The rows of M fall into 3 groups, and each row is roughly a mix of its group's hidden directions.
M (103 x 10):
[[ -7   3  -6 -13 -10   5 -15  -9  23  11]
 [  9  -2   9 -15  18  10   9  18  -6  -8]
 [ 13   0  -8  14   2 -24   1  15  -5   8]
 [-15  -1  15  -7   4   9  -7  -6  25  -3]
 [-11  15 -10   5   0 -10  21   8 -14  -6]
 [ -8   5   0  -4  -2 -12  13  25 -15  -7]
 [ 32  -3   9   0  12  -5   4  -2  -4   0]
 [-18  -2  16  -6  10   2 -13 -12  17   1]
 [ -6  12 -10  11  -9  -5  20  18  -8  -5]
 [-13   2   0 -26   7  -5   8  -5 -15 -11]
 [ 14 -15  10  20 -10   8   4 -14   3  -2]
 [  8  -7   5  -1   9  15  -9 -24  13   7]
 [ -3   6 -17   3  -6  -9 -10 -25   0 -12]
 [-14 -10   4   8  -7  17  17  -3 -11 -15]
 [  9   8 -18  -9 -13   1  19   1  -4 -17]
 [  2 -18  -6  24   0 -13  12  -3  -6  -4]
 [-11  -1   4 -18   1  -3  13  18 -19  -7]
 [ 20  -2  -8   7 -15  -3   4  23  -2  -5]
 [ 12   4  -2  -5  17 -19 -15  -7   5  14]
 [-19  -3  11  -9  -7   8 -10  -5  -1 -23]
 [ 24  -4  -6  12   7 -13 -12  -1 -11   8]
 [-14  -4   3   4 -11  15  23  11   1  -9]
 [ 16  -7  10  -5 -12  -1 -17   0  10 -19]
 [ -6  -1   7  -4  -3  16   6  12 -20 -19]
 [-11  11   4 -21  15   7   7   6 -12   9]
 [ -4  -9   4   4   1   5 -10  -5   8  31]
 [ 28  -8  16   4 -10  -1  -7   1   4   5]
 [ -5 -10  10   8   8  -4 -23  -7  -6  19]
 [ 13   4  -5  15  -5   6  11   4   2  26]
 [  1  12 -10 -10  -1   6  25  -2   2 -18]
 [  7  -8   3   8  -3   9 -20 -17  15  12]
 [ -1  -6   9 -12  18 -16  -9   2 -20   3]
 [-14  -2   7  10 -15  12  17  14  -6  -8]
 [ 20  -8   6  17 -17   1  -8   0   7 -10]
 [-11  21  -6 -11  -4 -16   1  18   0  -2]
 [ -8  12 -16  -5   2   5  12  21  -3  15]
 [-21   1   5 -12 -16  17  -7   4   5  -8]
 [-26  10  -8  -8  13 -10   0   3 -11  -4]
 [-10   8   1 -28   0 -10   1  12  -2  10]
 [ -7  20  -9 -10   4 -17  -4  14   9   8]
 [ -1 -12  16  -4   1  11 -18  -5  21   5]
 [-11  22  -9 -11  -3 -17  -4  13   4   1]
 [-27   9 -10  -7  14   0   3 -10  -4  -5]
 [ 21  -5  16  19  -2  -3  -3 -10  -6 -10]
 [ 14   8   7 -15  23 -12  -1  -1  -8   6]
 [-14  18  -8 -15   0 -16   8  13   4  -2]
 [  8   1 -19  10 -13   0   1  -9 -21  11]
 [ -3   4  -3  18 -16 -21  -3 -11   9   6]
 [  0  16 -13  14   0  14  -7  10  -1 -19]
 [-20  15 -15 -11   3  10   8  11  -1   6]
 [  8  -6  14  -2 -17  12  -1   8   4  23]
 [-22  -1   5  -7  -8  10  -8  -8   2 -22]
 [  7  -5  -8  14 -23   8 -12   0  15   6]
 [  8   4  -2 -12  13 -10 -23  -7  -5  14]
 [ 11  -4  -1  23  -9   8 -12  -2  15  12]
 [-23  -1   3 -18   1  12  -3 -13   4 -12]
 [ -1 -12 -14  21 -17  -7   0   8   8 -10]
 [ 24  -2  -9  20   4 -12   8   3   0   4]
 [-10   2   3   2 -21  12  16  17   3  -8]
 [-10  -6  -1  14 -20  12  16  -6   3 -12]
 [  3  11  14 -27  11   6  -7  -1  -4   7]
 [ 15   2   0  -6  21 -18 -13  -6   1   9]
 [  8   9 -18   3  -9 -23   2   4 -13  -8]
 [-10  -3   1 -20 -14   2   7   6  12  19]
 [-17   0   7 -21   0  12  -5  -4   0 -18]
 [ 11 -14   9  13 -20   0  -8  -3  11  13]
 [ 18   3  -5  -1  14 -10 -22 -12   2   5]
 [ 16 -16  13 -12  -3 -14 -14  -1   8   5]
 [-23  11   4 -13 -12   5 -16   7   4  -1]
 [ -1  20  -7 -12  -5 -20   1  14   6  -6]
 [ 12  16 -16 -11   1   4   2  21   7   6]
 [ 20  -4  -8   9  -4 -13  -4  15 -18   5]
 [  7 -21   6  12   8  15   3 -16   4   9]
 [  4 -10   4  27 -20  -3  -5  -4   4   3]
 [-11   9  -4   1  -6 -20   7  20 -11  -8]
 [  8 -13   5  15   1 -14  -3 -24   1   6]
 [  9   6  -3  -6  13  -8 -24  -5   2  18]
 [-25   5   4 -12   6 -13   4   4 -16  -3]
 [-11  17   0  -5  -8 -14   9  23   3  -1]
 [-11  10 -13 -19  17 -13  -4   4   0  -8]
 [-11   7   0 -19  11 -11  13   2 -16 -11]
 [  3  17  -4 -17  -4  12  -5   9  11  18]
 [ -7  -8 -14  20  -1 -15  -1 -11   5 -15]
 [-18  -2   8 -14   2  11  -6 -18  15  -2]
 [ -9   8  -4  17 -25 -14  -2  -5   0  -4]
 [  3  -9  13  -1   6  15 -12 -14  22   5]
 [ 11  17  -9 -11  -7  10  -2  21   7   9]
 [ 12  -1  -1  -8  11 -13 -20 -14   1  14]
 [ -9  -6   5  -1 -21  15  18  10  -1  -9]
 [-15  12 -21 -18   9   6   4   2   9   5]
 [ -8  11  -8  11 -23 -15  -2  -1  13   5]
 [ 15  -1   2 -12  15 -11 -20  -9  -7   6]
 [  1  12 -23   5 -17  -2  12 -10   0  -9]
 [ 24  -1  -6   9  -2 -13   1  19  -9  -2]
 [ -3  10 -21  -9 -15  -4  13  -7  -5 -14]
 [ 11   2   5 -14  14  11   4  24   6   3]
 [-10   0   1   4 -16  14  21  15   6  -9]
 [ -2   9 -21   0 -20   6  14  -9   0  -9]
 [ 13   4  -2  -3  21 -20 -13  -8   3   9]
 [ -1  12   8 -27  16   6   0   1  -6   3]
 [ -4  10  -2 -21   8 -24   7   5  -1  -3]
 [-11  -4   5  13 -15   0  24   3  -2 -13]
 [  4 -13  16  -3  14  19  -7  -9   2  13]]

Here is one row of each group, with its name. Which group are the others in?
[  2   7  -8 -15   1 -11  16  11 -14 -17]
(123)
[ -8 -16   4  21 -13   5   5  -8  -3 -15]
(23)
[ -5   0   3 -21   5  21   4  18  -6  -1]
(37)

[ -9  15   4  -4   8   2  -5   1 -12 -27]
(23)
[-14  -7   6  -6 -12  13  24  10  -1  -6]
(37)
[-10  -2  12  -7   6  24   7 -10  16   0]
(123)
[-12  14 -15 -15  10  13  12   9  -1   6]
(23)
[ 25   5  -9   3   9 -15   3  16  -2   5]
(23)
[-21   9  -5 -20   5  -5  -5  15  -5  -5]
(23)
[-19  -2   2 -13  -1   2  -7   1  -2 -27]
(23)
[ -9   7 -11  14 -25  -4  -8 -11   4  -4]
(37)
[-18  -4  -1  16 -19   4  -9 -13  11   1]
(23)
